Two rows play each game, the first against the second. How much does the first row win by? 15 is about a draw, 30 a big win and 0 a big loss. Wins can go round in a circle: one row can beat a second, the second a third and the third the first. Each row has two weighted sums of its numbers, A and B, taken from their middle values. A row wins by its A times the other's B, less its B times the other's A.
[-22 -15  24 -18  15  19 -11 -27   5  15  -4 -14 -18   8   3 -10]
[-38 -30  40 -29   9  42 -20 -36   6  17 -37  -5 -33  -4  14 -22] ~ 15
[  8   7 -24  29  23  -2  11 -12 -29 -16  36 -30  24  31  -4 -22]
[  72   53 -118  105  -58   47   55   21  -64  -59   11   28   84   70  -23  -17] ~ 14
[-47  -9  29 -32   2  45 -41 -24  -2   0 -54   2 -46   3   2  -5]
[ 13  10  -9  14  10 -15   7  -2 -10  -9  53 -31  22  12   3   0] ~ 18
[ 58  54 -41  27 -84 -37  71  49  11 -30 -32  76  29 -21  -2  41]
[ -8  -8  10  -3  25  -5  -1 -18  -3   4  16 -23  -6   6   5  -9] ~ 15
[-36  17  10 -30  -3 -53 -57 104  66  77 -44  52 -10 -63 -56  52]
[-13   9  -4   4  29  -3 -16 -12 -19 -16   1 -17   0  21   7 -22] ~ 19
[ 29 -34 -23  31  17  -2  -4  14  -8  18  25 -13  23  19 -33  -3]
[ 48 -13  -7  -1 -26 -38  45  13  24   1  10  22  27 -40  -1  34] ~ 4
[ -3  -1  -5   7  35 -10   3 -18 -10   1  24 -24   6  17  -2 -12]
[-42 -13  35 -31   6  40 -34 -27  -3   2 -46  -2 -39   2   4 -10] ~ 15
[-10   9  -6   8  35  -8 -12 -11 -20 -15   9 -15   5  27   9 -23]
[-18  17   8   1  28  -4 -29  -3 -18 -19  -5 -17   1  18  14 -17] ~ 16
[  9 -40  25 -39  -9 -34  -6  30  35  27  13   1 -19 -59  -5  19]
[ 55  -5 -26  20 -27 -20  48  11   5  -6  12  21  31 -14 -10  26] ~ 9
[ 54  52 -58  48 -71   2  50  56   9  -2 -31  74  47  -5 -34  48]
[-28 -26  38 -32   5  27 -13 -31  11  15 -16 -11 -26 -10  15 -14] ~ 15
[ 41   6 -46  21 -33 -27  26  43  -7 -19  -7  27  26 -16  -9   2]
[  0 -34  27 -25   8  -3  11 -19  21  22  37 -26  -3 -22   2   8] ~ 5
[ 18 -59  28 -30   1 -16  -5  11  26  24  32 -20  -4 -33  -4   8]
[ -5  16  -4  15  30  -7 -13  -5 -18 -15  20 -18  13  23   7 -18] ~ 13
[-41 -13  27 -29   8  41 -37 -24   2   7 -42   0 -35  -3  11 -12]
[  80   91 -127  127  -79   75   39   42  -87  -81   13   35  117   99  -24  -20] ~ 19
[  8 -17   7  -2  20 -24  21 -20   3   4  44 -28  -2  -7   1   0]
[  8  13 -18  23  16  -5   3  -4 -17  -6  46 -26  17  19  -3  -2] ~ 13
[-19   6  15  -6  27   2 -21 -14 -14  -7  -2 -14   0  15  13 -20]
[-11  14   3   6  31 -16 -19  -5 -16 -14   9 -13  -3  19  13 -18] ~ 15
[  9 -37  38 -35  -1 -18  21 -17  33  26  47 -26  -5 -40   4  25]
[ 21  10  -2  -2 -29 -35  12  52  45  42 -16  46  16 -35 -33  58] ~ 22
[  7  16  -5  23  16  -3  -2  -2 -12  -4  46 -28  17  20  -4   1]
[-23 -14  20 -15  17  20 -12 -27  -2   1 -13 -10 -17   6  12 -22] ~ 16
[ 19 -19   3  -8  19 -32  28 -14   7   4  42 -22   8 -14   0   7]
[  8  28 -19  29  10   8  -5   4 -27 -22  41 -30  20  35   2 -14] ~ 11
[-48 -20  21 -21   3  46 -39 -30   6  11 -52   0 -40  -7  12 -10]
[-16  20   4   7  31  -6 -29  -1 -21 -21  -2 -10  -5  21  10 -16] ~ 23
[  8 -65  18 -35 -19  -4  -9  13  35  22  31 -24 -31 -58   9   7]
[-12  19   1   5  31 -12 -24  -2 -12  -9  10 -13  -2  21  11 -11] ~ 18
[-39 -24  29 -32   8  38 -27 -31   6  15 -35  -7 -35  -2  15 -19]
[ -6 -12   8 -10  21  -4   2 -18   1   5  22 -19   0   3   5  -7] ~ 10
[-37   6  29 -27  15  24 -42 -13  -7  -7 -34   0 -19   9  10  -8]
[-46 -25  21 -31   4  50 -32 -33   3  10 -51   2 -42   0   6 -12] ~ 13
[ 17  39 -38  47   0  11  -2  12 -31 -28  56 -26  42  40  -1 -10]
[-26  -7  22 -12  23  17 -21 -20 -11  -5 -18  -8 -16  16   8 -19] ~ 16
[ 46  49 -45  29 -68 -19  50  54  29   8 -30  72  31 -10 -29  62]
[ -6   6  -4   9  34 -15  -8 -11 -14  -8  17 -20  14  23   6 -17] ~ 16
[ 33  40  -2 -25 -66 -78  59  52  34  -1 -28  66 -27 -52  14  57]
[  0 -65  23 -43  -7   3 -30  27  28  33  25 -21 -32 -44  -7  -2] ~ 18
[ 46 -14  19 -24 -29 -65  57  11  40   3  10  29  -2 -53  11  50]
[ -1  -5  -1  14  32 -14   6 -18  -9   7  30 -25   4  15  -6  -5] ~ 9
[ 21 -11  12 -36 -20 -77  24  36  37   2  -1  16  -6 -73  12  27]
[ 48  43 -76  83 -27  38  35  10 -54 -41  29  -1  60  64 -20 -17] ~ 18
[ 37  22 -51  53 -14  26  30   1 -28 -15  35  -5  54  40 -22   0]
[ 62  10 -18  26 -49 -21  61  20  14  -6   0  38  47 -25 -10  43] ~ 14
[ 13  28 -41  41  10   8   3   0 -34 -33  43 -25  19  44   1 -25]
[ 12 -32 -14  13  36  -5  -6  -1  -9  13  42 -35   9  23 -22 -16] ~ 11
[ 26   0  24 -41 -30 -80  40  34  52   9  -6  39 -22 -63  10  52]
[ 38  39  -3  -9 -62 -55  55  49  45   7 -27  68 -17 -28  -6  66] ~ 9
[ 37 -12 -21  13  -9 -28  39  -1  -4 -19  26  -5  23  -8   5  -2]
[ 50 -18 -10  10 -19 -33  39  14  13  -2  13  16  22 -27  -5  24] ~ 13
[-28   5  23 -14  19  17 -32 -13  -8  -6 -18  -7  -7  10  14 -15]
[ 25 -36   2  -8  11 -31  16   3  11   9  32 -20   4 -20  -2   7] ~ 14
[-32 -17  23 -25  14  28 -22 -29  -3   3 -28  -5 -26  -1  10 -18]
[ 23 -19  13 -28  -7 -54  16  31  43  25   5  23   3 -62  -7  38] ~ 11
[-23 -16  11 -16  18  21 -10 -28 -11  -1 -16 -14 -20  16   5 -24]
[  8  25 -29  35  13  -2   0  -2 -32 -26  38 -22  15  41   2 -22] ~ 18
[  7  21 -21  29  18   1  -1  -4 -30 -22  35 -26  21  33   2 -20]
[-57 -30   8  -5  -8  65 -44 -35  19  19 -65   5 -48 -16  12  -7] ~ 3
[-19 -19  15 -10  19  17  -1 -32  -9   1  -9 -19 -26   9   7 -28]
[ 112  127 -127  127 -127   72  127   94  -47  -70  -95  127  103   97  -57   62] ~ 14
[-51 -30  22 -18  -1  57 -36 -36   7  14 -60   0 -42  -3   6 -11]
[ -2   0  -8   5  35 -12   5 -17 -20 -11  22 -20  -1  22   1 -23] ~ 12
[ 16 -63  15 -27  -1 -14 -13  12  26  28  31 -23 -11 -38  -8   6]
[-36 -11  33 -28  10  28 -32 -23  -1   3 -32 -10 -21   5  12 -14] ~ 21
[ 64  72 -82  65 -92   9  64  65 -13 -30 -43  86  64   6 -31  35]
[-11  16  -3   9  31 -11 -19  -6 -25 -20   7 -15  -4  28   9 -22] ~ 15
[-26  -2  14 -15  22  16 -22 -19 -12  -8 -19  -8 -28  15   5 -16]
[ 28  38 -62  59  -7  26  15   7 -55 -48  47 -25  51  60  -3 -33] ~ 15
[-15  -8  22 -14  17   4 -13 -16   3   4   6 -18  -6   3  13  -8]
[-19 -43  41 -36   5  26  -5 -30  10  22  -2 -16 -19 -11   6 -14] ~ 15
[ 68  15 -44  47 -48  -2  62  13  -2 -16   7  31  56  -2 -15  30]
[  44   78 -102   70  -81    3   33   88  -25  -37  -52   78   63   -4  -31    7] ~ 19
[-23 -37  30 -32   8  28  -1 -37  24  35  -2 -13 -19 -15   0   1]
[ 18 -56   9 -21   1 -20  -9  19  19  17  26 -21 -16 -30  -5  -1] ~ 24
[ 31  48 -25  17 -59 -32  29  69  18  -1 -36  67  30 -25 -24  39]
[ -3  13  -4  17  27 -11  -8  -7 -17 -11  25 -19  15  26   4 -14] ~ 14
[-25 -50  27 -29  12  37 -22 -26   7  27 -17 -16 -26   1  -3 -25]
[ -9 -24  29 -29   9  -3   6 -24   8  11  18 -21 -24 -16   8  -5] ~ 14
[-44  -5  40 -29   8  35 -45 -18   1   1 -43   3 -28   0  11  -8]
[-21   5  22 -12  23   0 -27 -10  -8  -7  -6 -10  -5  14  17 -18] ~ 16
[-58 -15  14  -9  -4  58 -56 -22   8   6 -68   9 -47 -11   9   1]
[ -2 -15  10  -3  30  -8   9 -24  -1  13  28 -22  -1   8  -6  -4] ~ 16
[ -4  -1  22  -4  23 -12  -6  -9   4   6  29 -21   4  -2   6   4]
[-16  21   5   6  30  -7 -28  -5 -23 -23  -2 -13   6  22   8 -16] ~ 11
[-13 -31  29 -23  15  12   5 -30   5  17   8 -24 -17  -3   1 -10]
[-32  -8  37 -27  18  23 -29 -20   1   7 -24 -10 -26   6  16 -18] ~ 15
[ 36  76 -69  57 -79  -5  31  86  15   7 -56  94  42   0 -47  52]
[-57 -26  16  -8  -6  64 -46 -33  11  14 -67   6 -50  -9   8  -6] ~ 19
[ 43  24 -42  55 -21  13  34   7 -27 -23  30   0  58  27 -12   3]
[ -7  17  -4   9  33 -15 -15  -7 -20 -17  13 -15   5  27  11 -21] ~ 15
[-42  -1  42 -37  11  37 -46 -16  -5  -5 -43   3 -36   4   9  -5]
[-13  11  13   6  29  -7 -21  -8 -17 -10   4 -15   4  17  11 -18] ~ 16
[-29  -2  20 -17  19  17 -30 -16  -7  -4 -22  -2 -21   8  11 -16]
[-16 -35  32 -18  19  17   2 -32  18  32  10 -19 -10  -7  -6   2] ~ 16
[ 31   4 -32  30  -2  -3  37  -8 -18 -19  35 -14  40  10  -4  -9]
[-36 -32  26 -18   1  42 -19 -34  21  30 -24  -7 -38 -14  10  -5] ~ 17
[  9  15 -30 -12 -18 -50  -4  69   9  -8 -22  32   0 -47  -7   0]
[ 25   5 -12  -7 -23 -44  16  48  19   2 -12  34  14 -47 -11  20] ~ 6
[  5  23 -19  31  17   1  -3  -5 -33 -28  29 -22  15  37   6 -27]
[  3 -37  19 -45 -14 -32 -11  37  35  21   9   1 -20 -65   0  12] ~ 8
[-27   6  16  -9  23  13 -30 -13 -15 -12 -20  -7 -13  13   9 -14]
[ 22  81 -97  56 -72  -2   6 109 -20 -22 -64  82  52 -11 -40   5] ~ 8
[-29 -11  21 -16  13  23 -21 -25  -5  -2 -23 -10 -27  11   7 -19]
[  5  -2  -7   7  27 -11  13 -18  -6   3  39 -31  15  14  -7  -5] ~ 15
[-23  -7  28 -15  21  15 -18 -21  -2   7  -8 -11 -16   7   9 -14]
[ 28  -9  -7 -13 -16 -53  21  37  14  -9   1  16  -3 -46   5  11] ~ 15
[ -4  22 -11  18  27  -8 -14  -2 -27 -24  16 -18   5  29  11 -24]
[-35   7  29 -22  16  22 -43 -10  -8 -10 -31   0 -24  13  10  -8] ~ 15
[ 59  28 -25  10 -63 -38  71  31  22 -18 -14  56  25 -25   2  47]
[-44 -13  32 -27   5  45 -40 -26   6   7 -45   3 -41  -1  12 -11] ~ 15
[ 23 -17   3  -8   7 -42  34 -10   9  -1  39 -15  -1 -18   8   9]
[ 49  54 -40  19 -77 -39  64  56  12 -28 -34  76  18 -22  -1  40] ~ 14
[ 48   7 -36  47 -18  11  41   5 -23 -13  21   6  55  24 -22   4]
[  18   33   18  -57  -53 -112   55   56   20    3  -30   59  -57  -81   41   42] ~ 14
[-34 -12  32 -20  13  30 -27 -25   1   7 -27  -5 -28   4  14 -19]
[ 30  45 -60  65 -17  26  10  13 -49 -43  46 -19  56  58  -6 -20] ~ 14
[  64   66 -107  110  -56   60   36   27  -68  -57   22   24   87   79  -23  -13]
[ 36  40 -50  32 -53 -17  29  65   0 -12 -32  58  44 -26 -21  23] ~ 10
[-34   8  28 -29  16  18 -43 -10  -7  -7 -29  -1 -17   8  13 -10]
[-40 -17  30 -30   7  36 -30 -28   0   4 -42  -1 -34   5   6 -13] ~ 15
[-54 -25  19 -15  -3  58 -40 -34  10  14 -60   3 -59 -10   9  -9]
[ 53 -12   9 -15 -29 -51  57  10  42  15  11  33  17 -41   2  62] ~ 2
[-32  -8  38 -22  16  20 -30 -20   0   6 -25  -4 -18  -2  17 -16]
[ 21   9 -31  34   8   9  24  -9 -22  -9  44 -23  26  35 -15  -7] ~ 17
[ 16  10 -37  34  13   0  19 -11 -30 -21  48 -33  23  31  -6 -22]
[  6 -18  16 -39 -35 -56  12  39  51  13  -1  20 -22 -92  16  32] ~ 13
[-27 -19  33 -26  13  24 -14 -28   8  15 -12 -10 -33  -2   9 -12]
[ -7  31 -11  19  25  -7 -26   5 -28 -29  12 -15  12  28  12 -19] ~ 13
[ 51   4 -24  10 -41 -40  51  25   8 -26   0  30  25 -43  10  18]
[-33 -15  42 -33   9  33 -25 -24   5  12 -26  -5 -24  -7  16 -16] ~ 15
[-14 -33  32 -25  17  13  -1 -30  17  35  14 -20 -16  -9  -8   4]
[-25 -59  36 -35   4  42 -25 -22  19  40 -10 -15 -37 -15  -5 -11] ~ 18
[-19   8  -4  -3  26   3 -23 -10 -22 -18  -8  -9  -8  22   5 -18]
[  2   5   0 -17 -12 -55 -11  66  38  33 -20  38   3 -62 -25  34] ~ 14
[ -6 -76   9 -11  27  24 -65  32  21  69  27 -33  -6  -1 -50   1]
[-10  -8  16 -14  21  -5  -5 -17   7  11  18 -18  -4  -2   5  -2] ~ 6
[  8  15  -9  20  15  -2  -2  -3  -9  -2  48 -23  21  19  -4   2]
[-15 -40   9 -33 -28 -18 -27  46  53  37   5   0 -30 -87   0  20] ~ 8
[-46 -14  31 -24   3  42 -40 -25   3   5 -49   4 -43   0   7  -8]
[  5  10 -14  21  23  -8   1  -8 -14  -5  38 -27  20  27  -6  -6] ~ 17
[ -3  -3  19  -3  23 -13  -3 -12   8  13  34 -21   8  -1   0   9]
[ -9 -13  15 -11  20  -2   4 -23  -1   9  17 -21   5   9  -1  -8] ~ 19
[ 68   6 -21  25 -47 -17  65  14  11  -7   2  45  43 -19 -10  45]
[ -1 -22   7   7  29  -4   7 -22  -4  13  26 -27   0  11  -9 -11] ~ 12
[ 69   9 -46  61 -45  14  49  21  -3   6   0  43  73   9 -38  40]
[ 20  24 -24  33  -1  -3   8   6 -17 -15  49 -19  30  23  -4   1] ~ 9
[-31   8  22 -19  19  14 -40  -8  -6  -8 -22   0 -23  10  16 -11]
[-11  11   6   5  29  -8 -19  -7 -11  -5  13 -12   9   9   9 -12] ~ 16
[-30 -35  31 -33  15  42  -7 -37   0  14 -26 -12 -35   3   6 -27]
[ -9   2  -9   9  34  -5  -5 -18 -21 -13   8 -14  -6  26   7 -27] ~ 15
[  1   0   0  12  29 -11   1 -13  -1  10  38 -26  14  14  -7   4]
[ -9 -40  20 -26 -13   5  10 -23  22  10  18 -25 -26 -39  24  -2] ~ 15
[-13 -34  36 -20  22  16  -3 -27  22  44  20 -20   2  -7 -16  12]
[-24   8  20 -11  21  14 -31  -9 -11  -8 -11 -11 -27  15  17 -18] ~ 11
[  3  20 -21  31  20  -1  -4  -4 -30 -23  28 -19  23  36   4 -23]
[ 15  35 -42  43   4  13  -1   7 -33 -29  50 -29  31  42   1 -17] ~ 13
[-33  -3  23 -23  15  24 -32 -18  -9  -5 -31   0 -18   8   6 -13]
[ -1  -7   3   5  29 -13   9 -21  -4   6  30 -24  16  15  -4  -8] ~ 15
[ -7   6 -12   9  34 -12  -7 -12 -26 -19  10 -14  -5  31   6 -27]
[ 33   4 -37  39   3  10  31  -4 -20  -5  33  -9  38  29 -21  -2] ~ 14
[ -7 -13   6  -1  30  -4   7 -27  -6   9  16 -23  -2  15  -3 -13]
[ 29 -20 -41  34  12   2  11   5 -24  -9  31 -18  10  22 -17 -21] ~ 18
[ 18  24 -38  44   5  11   8   1 -31 -24  52 -25  27  42  -5 -15]
[-33 -29  28 -15   1  33 -20 -31  28  36 -13 -10 -20 -20  10   8] ~ 11
[ -1  22 -10  22  25   0 -13  -1 -25 -19  25 -19  22  29   6 -18]
[ 35  -8 -11  17  -6 -26  41  -4   4   2  30  -2  20 -11  -7  18] ~ 17
[ 20   2 -26  31  13  -1  28 -16 -20  -7  44 -27  21  31 -14 -11]
[ -3 -49  22 -26 -10   2   8 -17  37  24  35 -26 -23 -50  13  11] ~ 15
[-40  -5  37 -34  10  31 -42 -18  -2  -2 -38   3 -27   3  10  -8]
[ -9 -20  33 -24  11  -3   0 -20  19  22  24 -18  -6 -15   3  11] ~ 17
[-45 -12  34 -28   4  40 -41 -22  -3   1 -49   6 -32  -2   5  -7]
[-52  -9  28 -19  -2  45 -51 -23   4   3 -57  11 -31  -5   7  -2] ~ 14
[ -8  18   5  14  29 -13 -17  -4 -16 -13  16 -15  10  22   9 -14]
[-33   7  23 -14  15  14 -42  -9 -12 -14 -28  -3  -8  13   9  -7] ~ 12
[-18   4  12  -3  26   1 -19 -14 -17 -10  -6 -14   0  19  10 -22]
[  2  16 -25  21  24  -9  -1  -8 -30 -24  24 -22   3  32   5 -28] ~ 14
[-38 -32  40 -32   4  45 -17 -37   6  14 -37  -6 -43  -6  10 -19]
[-26  12  11  -4  21   4 -36  -8 -11 -13 -15  -5 -11  18  12 -13] ~ 15
[ 11 -22  -1  -3  23 -21  18 -14   2   6  47 -30   6   0  -2  -2]
[ 103   85  -96  109 -122   33  100   47  -19  -41  -36  106   88   48  -33   55] ~ 2
[ 37 -20  -5 -22 -17 -57  33  20  17 -13  12  10  -5 -46  13  12]
[-26 -23  36 -32  11  22 -17 -24  20  27  -5 -14 -12 -10   6   4] ~ 14
[ 14  35 -38  41   2   5  -2   8 -36 -31  50 -25  29  41   2 -17]
[ 28  29 -12   7 -47 -32  28  58  42  29 -27  64  23 -25 -30  63] ~ 18
[ -7  10   0  13  32  -8 -10  -9 -20 -15  13 -14   5  26   5 -22]
[-16 -19  16 -15  20   7  -2 -27   1  11   4 -18 -16   8   2 -12] ~ 16
[-19   6   5  -4  28   2 -20 -13 -14 -10  -4 -11  -9  19  11 -21]
[  5  12  -1  14  21 -13  -1  -5 -10  -3  41 -24  23  19   0   0] ~ 15
[-42 -28  34 -24   5  48 -27 -36  11  19 -40  -5 -37  -8  17 -17]
[ 34 -37   3 -19   2 -44  20  15   7 -13  22  -9  -5 -34  11  -4] ~ 6
[ 51   2 -56  53 -21   8  36  11 -31 -25  18   8  45  35 -19 -13]
[-42 -28  28 -35   6  47 -23 -36   0  10 -45  -3 -39   1   4 -16] ~ 18
[-19   0  -1  -6  23   7 -16 -18 -14  -8  -8 -12 -10  18  10 -23]
[ 27  43 -57  69 -11  19   7  11 -48 -42  49 -24  34  55  -4 -23] ~ 25
